[[ 0.56  0.82  0.65  0.38 -0.06]
 [ 0.04 -0.15 -0.13  0.35  0.28]
 [ 1.09 -1.77 -1.61  6.92  4.18]] -> 0.28

[[ 2.59 -4.19  3.31  5.52 -0.40  1.83 -1.31]
 [ 2.74 -5.88  3.18  5.52 -0.84  2.86  0.15]] -> -1.31

[[-0.88  3.78  2.14 -4.69  0.16 -5.03]
 [ 2.23 -4.64  3.40  1.79 -3.77  1.63]
 [ 2.23  5.23  4.21  4.47  3.45  6.59]] -> 1.63

[[-2.75 -2.38 -0.61  1.24 -0.61 -6.29]
 [ 5.75 -4.07  1.19 -5.07 -3.40  1.48]
 [-2.07  2.57 -0.64  5.90 -1.01  0.33]] -> 1.48

[[ 3.97  0.57 -0.24 -4.45]
 [-3.72 -1.80 -5.50 -0.70]] -> -4.45

[[ 3.91  7.47  5.08  7.45]
 [ 3.15  4.02 -0.66 -4.96]
 [-6.85  1.73 -6.67 -1.91]] -> -4.96

[[ 2.17  0.04 -6.79  0.11  2.47  0.02]
 [ 2.64  2.23 -1.46 -2.09 -0.45 -0.19]
 [-0.72  2.10 -2.35  0.19  0.23  0.89]] -> -0.19
---
[-2.31 -7.56 -1.59  2.25] >> 2.25
[ 3.18 -4.08  6.67  1.26  0.39] >> 0.39
[ 3.63  0.87 -5.77  4.19  1.14 -5.04  4.06] >> 4.06
[-6.43  4.82  2.47 -3.33 -0.99 -5.91 -0.06] >> -0.06
[-1.94  1.96  1.67 -0.72  1.47  3.08 -6.16] >> -6.16
[1.12 7.71 5.24 6.02 3.73] >> 3.73
[ 5.78 -3.61 -7.19  3.67] >> 3.67
[-6.31  3.00  2.52  2.74 -3.09] >> -3.09
[-0.80 -4.35  5.51 -2.41 -6.43] >> -6.43
---
[[ 0.085  0.772 -0.299 -0.118]
 [ 1.398  0.639 -0.767 -0.698]
 [-1.147 -1.272 -0.138 -0.676]] ans = 0.639

[[ 1.6 -2.0 -0.5 -1.8  0.3 -0.1 -1.9]
 [ 0.2 -1.3 -1.5  1.6  1.0 -0.6 -1.5]] ans = 1.0

[[-181.082   51.667 -130.113 -203.819   -9.450  -96.826 -148.304]
 [ 109.166   52.196  121.787   86.053  -23.441   16.506 -124.574]] ans = -23.441

[[ -49.31  -51.06  -72.41   53.64  -74.38 -204.68  106.29]
 [ -97.48  -54.69  -91.27  184.55   71.67 -141.21  -37.45]] ans = 71.67

[[  1.778  -0.083   1.602   2.848]
 [  1.944   1.210 -18.989  21.127]
 [ -6.841   2.803  18.631 -15.106]] ans = 1.210

[[ -68.54  -74.70 -107.56  117.88]
 [  77.99   69.17  171.42   84.00]] ans = 69.17

[[-12.63  15.26   9.04  13.85]
 [ 20.34   9.61  10.07   5.68]
 [ -2.34   7.46  10.36  10.70]] ans = 9.61

[[ 204.348  -54.383  -17.688   82.989  146.397]
 [  37.962  183.274   75.286 -173.957    3.395]] ans = 75.286

[[-0.2  1.7  0.9 -1.0]
 [-0.9  1.7 -0.3 -1.5]] ans = 1.7

[[ 0.05 -0.01 -0.23  0.14  0.11  0.21 -0.07]
 [ 0.12  0.13  0.03  0.11  0.12  0.22  0.09]] ans = 0.12
---
[[ 5.25  3.23  2.78  5.91  4.32  1.51 -1.06]
 [-5.15 -0.62 -0.85 -6.63 -4.78 -3.22  2.49]] yields -0.62

[[ 6.66 -1.15 -1.40 -3.64]
 [ 3.40 -1.16 -2.07 -1.46]
 [-2.09 -0.74  1.68 -1.15]] yields -1.16

[[ 0.74 -2.70 -0.44 -1.15 -4.12]
 [-4.48  0.35  1.95  0.82  6.84]] yields 0.35

[[-2.30  5.89  0.76  2.92]
 [-4.30  5.14  3.34  1.89]] yields 5.14

[[ 4.25  0.42 -6.90  1.27]
 [ 0.43  3.29  5.49 -4.37]] yields 3.29

[[-0.67  2.56  0.24  1.89 -1.57 -1.93 -1.32]
 [ 2.22  4.40 -0.98  7.04 -5.83 -3.05  1.85]] yields 4.40

[[0.29 1.29 0.25 1.98 1.04 4.55]
 [0.23 1.70 0.22 2.38 0.48 7.13]
 [0.04 0.40 0.32 0.62 0.33 1.69]] yields 1.70
---
[ 5.12  3.12 -6.20 -4.06  4.02] | 4.02, 5.12

[[ 0.11 -4.15  4.27 -0.23 -3.16  0.63]
 [ 1.13 -5.54  1.65 -0.94 -4.41 -2.75]] | 0.63, 1.13

[ 4.91 -5.68 -3.31  2.16 -0.04  2.30] | 2.30, 4.91

[ 3.59  2.23 -7.55  3.09 -1.97 -5.06 -0.49] | -0.49, 3.59

[[-4.38 -1.31 -2.85  3.59  7.17  4.92]
 [-4.79 -0.10  5.87  3.65  5.94  0.61]
 [ 1.81  3.87 -0.87  2.97 -5.54  5.49]] | 4.92, 1.81

[[ 1.16  0.08  0.83 -0.40 -0.79 -0.90  0.99]
 [ 3.10  1.53  0.72 -2.03 -0.93  0.74  2.23]
 [ 6.94  0.70 -1.61 -0.22  0.70  1.41 -0.10]] | 0.99, 6.94
---
 -9   -1   40   30  -19  -26
 32   27   19   17  -24  -28
 12    7   19   18  -27  -17
Out: 18

-33   44   31   21
  1   44   16   17
 34   44   13   31
Out: 44

125  569  162  225  731
238  494   88   98  785
169  535  121  133  776
Out: 121

-571   518    -4   139   814
-118  -305  -290  -124  -256
  27   770  -929   437  -611
Out: -929

129  143  129  164  106  208  147
151   63  174  146  147  129  191
154  146  145  151  152  152  150
Out: 152

5204  6896  2995  9418  4013  5447  7379
3103  5096  2499  6919  2545  5408  9277
2357  3989  4071  6053  3845  4713  9524
Out: 3845

 552  -875   371  -126
 212   295    29    37
 462   614    42  -382
Out: 614

55   6  46  84  56  53
54  48  41  13  51  53
54  18  47  72  55  53
Out: 72
